In the rows, 128 means zero.
Rows swapped in pairs by one turn or mirror: which row each one swaps with
The rows were stretched afterwards, more along some directions than others.
Zozal: [135 128 132 120 102 137 105 115 115 181 125 133 122 152 113 112  90 126]
Zuf: [128 124 123 116 130 154 176 121 138 150 112 130 106 137 137 128 119 159]
bug: [157 130 126 143  94 130 116 131 120 149 122 151 136 157 118 122  96 137]
budus: [160 108 112 133 128  92 117 155 134  78 106 139 120 107 101 108 135 126]
fimat: [ 85 102 136 162 119 130 134 105 133  80 155 114 128 130 144 139 130 114]
dilu: [135 147 147 104 134 167 169 135  88 143 123 113 120 118 120 116 153 148]
lofi: [113 108 129 138 112 136 132 139 125  60 124  82 131 115 129 152 154 115]
daki: [130 103 116 147 115 100 135 131 164 114 113 154 135 131 137 138  88 125]
dutam: [115 118 116 147 103 121  80  93 139 174 139 155 118 154 112 133  85 117]
Metum: [119  91 113 154 104 134 123 122 138  97 140 121  97 124  93 115 138 108]
Doti: [ 94 130 134 145 132 154 128 117 125 115 142 141 129 140 135 146 113 124]
zof: [130 136 106 133 136 152 116  81 121 145 112 152 126 145 125 113 125 106]
lif: [117 115 130 145 107 116 102 154 147 141 106 147 126 143 133 106  98 136]
Mekoz: [100 121 134 140 108 112 129 113 128  52 151 117 107 140 136 123 146  94]
fesa: [132 108 140 139  89 109  47 113 141 117 128 151 108 128 106 116 103 123]
Nuri: [167 146 124 124 143 117  77 127 145 168 121 160 132 111 110 119  84 138]
Magip: [158 134 100 121 143 133 128  95 121 153  99 152 118 126  97  83 168 108]
fepap: [145 134 112 134 134 145 115 125 140 136 129 128 102 166 133  89 124 129]
Vevek: [142 109  95 144 109  96 142 123 153 110 108 142 142 134 114  91 158  98]
vigi: [ 81 119 125 157  82 136 121 143 149  95 133 126 110 159 126 131  90 107]
keda: [174 123 143 135 115 127  56 154 119 146 115 159 107 132 103 110  77 150]
gel: [121 124 157 114 116 121 110 133 105 110 133 106 101 138 122 146 130 138]
Mugen: [126 119 118 140 100 138 125 126 115 137 164 138  99 139 103 119 127 125]
gopan: [156 148 130 131 124 114  57 166 124 100  89 135 110 119 107 100 106 115]
dumo: [106 125 136 151 111 167 146 123 110 134 133 126 128 145 146 157  89 144]
kuze: [146 105 119 114 118 117  87 117 121 128 116 136 115 114  99 105 144 133]
Popu: [138 116 134 136 151 103 120 163 116  82 120  97 110 108 124  96 163 132]
Pasav: [161 121 130 121 109 127 135 109 123 129 123 123 137 136 124 136 137 128]
zilov: [ 90 102 116 155 108 127 111 116 141  83 139 132 144 137 127 145 120  90]
kitor: [105 107 129 153 136 148 153 105 140 103 129 136 128 152 156 152 113 129]
togi: [165 148 147 117 134 121  98 173  94  64 101  96  97 109 117 122 129 127]
vuf: [156 133 118 136 135 134 125 170 102 131 121 102 125 144 123 124 122 145]
Teke: [124 128 144 127 104 114  83 153 127 140 127 148 132 125 105  96 115 124]
mufa: [ 96 138 125 115 115 133 163 139 116 115 122 118 122 131 108 125 145 120]
Tekit: [ 99 113 145 131 105 104 131 145 142  88 154 107 100 143 151 146 126 126]
riza: [115 134 106 141 137 134 136 128 134 109 139 136 145 173 146  91 124 113]
bog: [ 95 129 119 160 122 125 148 146 136  89 106 115 114 128 112 120 135 118]
Filut: [134 143 136 107 135 148 168 124 120 157 111 126 148 128 154 140 124 163]
Godum: [132 103 120 147  99 106  93 117 137 115 143 103 106 130 104 110 132 109]
ropam: [159 133 122 128 108  91  60 130 130 138 130 160 117 111  78  92 131  95]
kovo: [133 107 137 146 112 115  50 130 144 125 143 148 108 143 123 101  90 124]
Sud: [168 137 139 113 110 111 119 144 106 110 112 127 124 111 116 140 109 139]
lam: [155 159 119 112 170 146 117 143 108 153 122 140 113 129 119 133  99 146]
gumor: [149 115 104 145 133 117 125 170 131 109 114 121 145 123 127  94 128 135]

Tekit swaps with Mugen
dumo swaps with lif
lam swaps with fepap
togi swaps with Magip

Rows swapped in pairs by one turn or mirror: which row each one swaps with
The rows were stretched afterwards, more along some directions than others.
bosid: [105 133 146 144 117  97 124 153 123 115 165 154 139 121 118 119 130 112
 127]
kofig: [111  97 134 109 144 143 164 162 128 109 134 117 148 130 148 143 119 128
 122]
pum: [118 135 128 122 142 146 123 108 137 148 112 145 100 125 106 117 125 170
 109]
Tese: [125 135 103 145 124 127 115 100  93 127 120 134 129 109 111 136 137 119
 121]
puti: [146 140 130 158 135  87 147 152 125 124 117  98 132 114 142 120 139  91
 115]
Kamu: [104 137 134 133 134 105 132 154 115 106 147 150 148 117 124 118 127 105
 123]
Ran: [128 122 132 119 130 176 121 119 148 127 127 140 120 149 134 116  96 167
 133]
revem: [124 125 139 127 122 171 101 108 143 123 139 149 110 153 129 105  97 164
 133]
Somu: [133 137 116 146 123 113 157 139 128 120 110 108 139 108 147 104 147  96
 124]
Fubi: [121 131 119 132 142 169 116  99 145 132 113 152  89 149 125 116 118 182
 118]
Menev: [106 128 155 134 107 123 135 156 139 121 164 162 139 118 115 120 125 140
 126]
teru: [139 135 112 122 145 165 125  90 154 133 103 141  87 130 126 115 120 183
 116]
nef: [151 140 115 155 104 106 115 112 125 111 116 119 123 118 145 110 143 107
 141]
rufo: [110 115 130 142 140 172 119 106 133 139 125 158  95 140 131 113 120 185
 117]
pip: [166 139 116 127 124 116 136 132 140 119 114 117 124 103 135 107 137  99
 123]
begat: [108 136 155 147 126  88 123 158 114 106 161 147 144 128 130 124 133  98
 134]
refa: [144 141 158 112 109 139  99 121 158 130 130 137 106 150 137 118 120 157
 156]
Butip: [136 118 115 168 106 151 115 105 138 122 150 129 124 117 133 101 116 139
 123]
Gaz: [116 121  97 149 128 126 129 115  93 136 112 130 139 112 117 149 138 117
 120]
ziga: [133 150 166 105 109 131 118 149 157 136 151 129 125 140 127 117 129 139
 149]
voti: [123 130 141 143 121 106 152 136 147 140 138 117 127 132 151 129 150 112
 132]
vove: [117 102 129 109 132 155 159 166 139 114 144 125 143 117 141 144 120 140
 120]
zegi: [105 128 163 132 105 112 127 146 123 118 161 162 140 121 116 117 132 129
 133]
pamel: [131 142 133 153 118  93 143 139 138 142 125  97 141 113 140 116 151  96
 126]
dun: [139 147 144 147 118 113 130 140 140 141 141 120 122 125 153 103 147  94
 136]
mit: [113 104 149 102 139 149 159 165 148 120 151 119 153 120 141 143 117 146
 126]
dozad: [126 158 159 103 132 117 119 145 142 134 131 114 126 159 139 129 135 119
 142]
tegom: [123  96 122 126 139 150 152 168 130 100 140 123 135 119 153 121 118 122
 125]
boku: [101 133 135 130 121 111 135 149 115 112 139 162 140 117 116 123 130 118
 119]
Rufi: [157 144 116 143 124 108 123 124 139 106 113 107 111 125 156 115 131 107
 133]
ras: [117  96 146 117 146 129 158 169 133 109 135 108 143 128 149 143 116 133
 126]
Nilav: [138 135 107 171 104 128 120 105 127 119 143 131 133 111 125 106 125 128
 123]
pelof: [130 121  97 157 108 132 114  95 104 128 118 127 129 115 112 137 133 128
 123]
noriv: [111 134 119 123 149 146 131 109 127 137 108 147 103 139 120 136 130 174
 111]
demug: [142 145 164 112 134 110 128 158 134 129 131 108 131 148 135 140 125 116
 135]
bageg: [142 156 160 106 116 108 100 133 143 129 143 121 122 153 134 128 127 132
 151]
Zeg: [145 136  98 131 116 134 104  93 105 124 114 130 124 117 111 138 127 123
 132]
gifug: [138 143 146 107 116 103 123 134 120 134 117 109 120 138 132 124 134 111
 136]
fum: [139 135 127 152 124 104 138 131 131 132 115 110 141 117 154 112 139  95
 135]
nidap: [146 149 166 108 106 120 102 126 152 130 134 127 116 147 135 133 119 135
 155]
vob: [117 112 105 162 112 133 107 104  84 129 126 141 130 116 116 130 130 124
 124]
Sifeg: [165 149 146  81 120 127 115 132 150 121 128 123 114 133 121 126 125 134
 136]
Goru: [122 143 125 115 122  79 118 135 101 116 117 120 125 152 126 142 136  89
 140]
besu: [122 123 121 117 156 175 130 108 144 140 108 141  95 131 127 123 115 183
 114]
zuder: [115 102 112 121 137 146 165 166 119  97 127 124 149 119 146 134 119 117
 117]
pef: [131 129 101 132 138 146 131 115 107 129 119 117 133 116 126 137 140 115
 116]

bosid swaps with kofig
Kamu swaps with mit
Somu swaps with ziga
zuder swaps with Menev
Goru swaps with voti

Rows swapped in pairs by one turn or mirror: which row each one swaps with
The rows were stretched afterwards, more along some directions than others.
mal: [161  97 140 123 108 130 130 158 133 108 160 142  80 140 144 126 138 133
 134 154 121 134]
Vek: [146 109 121 126 135 121 146 137 126 102 144 119  94 116 145 154 103 109
 139 134 143 113]
Tor: [111 127 133 129 116 120 141 116 152  94 153 146  91 127 151 142 102 106
 111 131 126 119]
dalo: [129 116 113 128 113 128 164 119 163 110 155 122 121 136 165 149 131  95
 131 102 152 128]
geva: [164 107 155 126 122 125 140 147 143  87 161 145  69 118 148 127  70 102
 117 112 154 111]
Fifo: [144 101 145 137 108 115 161 140 144  86 150 140  82 120 147 116  84 114
 103  98 158 104]
Kades: [131 111 120 110 108 117 159 120 173 115 162  94  99 134 188 150 131 106
 134  96 147 132]
dok: [132 115 100 104 105 124 134 116 137 130 125 101 104 142 168 141 126 113
 134 116 128 135]
gim: [144  98 150 140 137 117 148 131 144  92 134 133 113 107 156 139 105  99
 136  89 163 105]
reda: [124 122 139 130 128 123 151 126 131 106 128 126 113 104 175 127  75  92
 119  90 166 115]
Vokor: [164  91 133 131 116 111 150 127 136  96 150 102  89 138 160 123  84  99
 121  50 162 104]
pota: [153 128 150 135 120 128 130 153 144 101 164 146  81 114 134 125  85 117
 118 144 133 120]
koti: [141 114 125 107  89 125 147 131 154 126 158 111  94 138 187 114 120 120
 121 117 148 139]
Bago: [144 114 130 126 120 105 120 138 134 116 125 125  80 121 152 117  67 102
 122  81 162 108]
muvos: [153 106 116 116 107 129 117 124 171 128 156  99  80 138 172 142 101 109
 119 107 131 121]
zun: [173  85 155 130 127 108 128 152 124  92 141 144  60 109 152  95  95 107
 116 122 126 117]
nek: [118 146 125 100 101 139 150 117 133 124 126 135 115 121 162 134 114 104
 135 131 147 126]
veno: [155  94 133 132 125 111 147 145 146  92 149 112  86 104 163 117  98  91
 111  75 150 107]
tovun: [173 119 129 115 126 132 122 150 142 122 158 128  88 128 149 142 113 114
 148 148 129 143]
gabup: [127 117 109 118 115 115 149 132 149 109 155 107  82 122 163 130  79 105
 113  70 160 104]
Zas: [124 144 113 120 113 111 141 109 133 113 125 114 109 121 155 120  85  99
 148 111 168 125]
maf: [163 128 137 112  85 146 147 143 140 109 146 116  77 123 167 111 114 118
 128 122 140 126]
rine: [132 121 128 110 103 135 139 139 140 112 133 121 103 138 143 110 114 119
 112  92 145 120]
divu: [142 139 134 111  92 129 140 122 152 140 142 107  96 142 145 123 134 113
 163 162 118 136]
Bafe: [170  84 144 119 124 134 131 161 163 109 159 114  87 128 140 123  97 113
 114 120 127 123]
vafe: [153  99 140 122 121 120 132 146 151  98 170 114  73 122 155 125 101 117
 123 146 119 127]
mugat: [145 125 128 123 113 135 142 121 160 144 139 104 120 144 156 126  74  96
 134  93 156 113]
pel: [108 118 101 112 102 118 140 114 152 127 134 106 121 128 179 154 158 124
 134 124 138 128]
Tid: [139 104 108 133 133 118 122 123 158 103 142 114 107 135 153 147  66 118
 129  82 168 114]
kipem: [120 133 125 100 125 111 161 116 119 114 128 137 100 122 174 131  96 104
 130  83 172 119]
gimo: [176 118 156 116  96 128 115 146 136 136 135 119  84 134 141  95 124 109
 140 136 124 122]
lisit: [135 116 147 116 124 120 118 140 127 112 141 148  84 134 156 127 141 137
 125 144 133 129]
ropo: [122 106 118 115 107 107 142 103 149 122 136 111 110 147 177 127 119  98
 133  87 149 127]
Toz: [125 117 105 112 105 126 123 119 173 121 162 106  80 136 174 144  94 115
 108 118 131 127]
zikik: [163 118 151 116 110 137 136 160 131 100 134 135  76 114 143 117  93 123
 122 110 160 109]
val: [130 139 133 110  98 121 143 127 146 137 146 125  93 145 154 132 123 135
 144 126 139 129]
Sosor: [146  97 120 135 124 115 136 126 164 119 181 116  91 145 171 144 118 105
 118 129 116 132]
Buzig: [148 107 118 112 103 122 123 137 152 131 124 104 104 119 170 140 131 124
 128  89 153 122]
gafim: [148 120 131 138 116 131 156 138 153 102 158 107  99 117 164 150  91  90
 121  92 150 107]
noke: [138 121 109 102  99 139 152 118 157 118 158 111  99 158 168 155 114 119
 131 108 147 120]
buk: [170 119 159 142 115 120 140 128 149 103 159 118  85 136 145  99  92  90
 126  89 135 111]
Kam: [130 106 129 131 125 118 133 122 155 101 143 128 112 126 157 152 111 122
 148 138 150 129]
rig: [131 115 139 117 121 118 123 132 148 121 125 136 104 131 140 134  97 110
 117  86 145 114]
pebep: [139 105 122 138 132 104 132 115 129 105 155 114  92 143 161 125  93 118
 120 105 142 123]
kaba: [174 101 142 113 108 116 124 143 141 129 143 108  61 143 150 107  98 116
 117  82 134 106]
Bodin: [124 143 122 108  88 126 136 115 151 134 144 131  92 158 159 128 110 127
 135 125 145 136]
Sidi: [143 121 140 122 125 128 132 118 137 113 130 130 107 133 150 126  97 102
 149 152 133 137]
Goz: [142 105 119 122 120 134 135 129 176 122 157  95 111 134 168 153  94  99
 112  70 148 116]
Votut: [130 130 122 125 113 128 114 123 148 132 129 128 121 129 155 140 124 116
 135 119 149 123]
Duf: [130  93 114 126 127 107 155 117 166 109 143 108 117 122 171 173  93 100
 128  62 167 109]
nenur: [120 139 130 108  95 128 137 131 128 108 143 125  85 132 152 112 125 129
 126 136 131 125]
linib: [160 109 121 118 110 131 117 157 140 126 129 114  90 117 147 145 106 118
 138 120 132 132]
puzon: [160 114 147 122 126 126 145 141 143  90 166 147  80 122 160 117  82 116
 121 121 156 126]
dokoz: [157 104 112 138 118 113 122 133 147 128 138 114 111 150 129 139  90 107
 130  82 133 122]
Tuv: [160 108 133 115 100 138 120 136 152 131 154 119  97 151 160 146 138 129
 133 153 120 143]
rogim: [148 116 120  98 104 124 142 147 137 119 148 131  77 127 156 124 141 122
 127 123 129 124]
Zaruz: [120 127 122 118 110 123 151 124 157 124 132 122 121 120 152 149 137 104
 133 126 127 115]
vokem: [144 111 126 120 117 104 117 119 151 118 147 137  97 146 148 116 114 104
 132 133 120 132]
sus: [121 123 140 131 116 109 142 107 143  97 136 143  97 127 155 131 101  97
 116  97 139 111]
nibo: [165 102 117 137  96 135 124 150 165 115 166 103  80 132 149 110 113 114
 118 123 132 119]
neb: [156  93 110 119 131 116 118 135 142 105 147 125  91 125 153 148  79 110
 127 110 142 131]
kubep: [142 119 116 110  97 121 135 135 142 114 150 117  78 124 170 121 110 103
 105  86 146 115]
fasil: [147 108 128 141 130 110 130 128 157 121 176 112  96 139 165 130 114 115
 130 121 125 130]
bibu: [150 101 118 110 118 122 125 137 153 128 141 132  92 140 162 139 104 128
 119 116 158 133]

Sidi swaps with dok
tovun swaps with kipem
Bafe swaps with rine
lisit swaps with Kades
Zas swaps with Vek
Goz swaps with rig
pel swaps with Kam

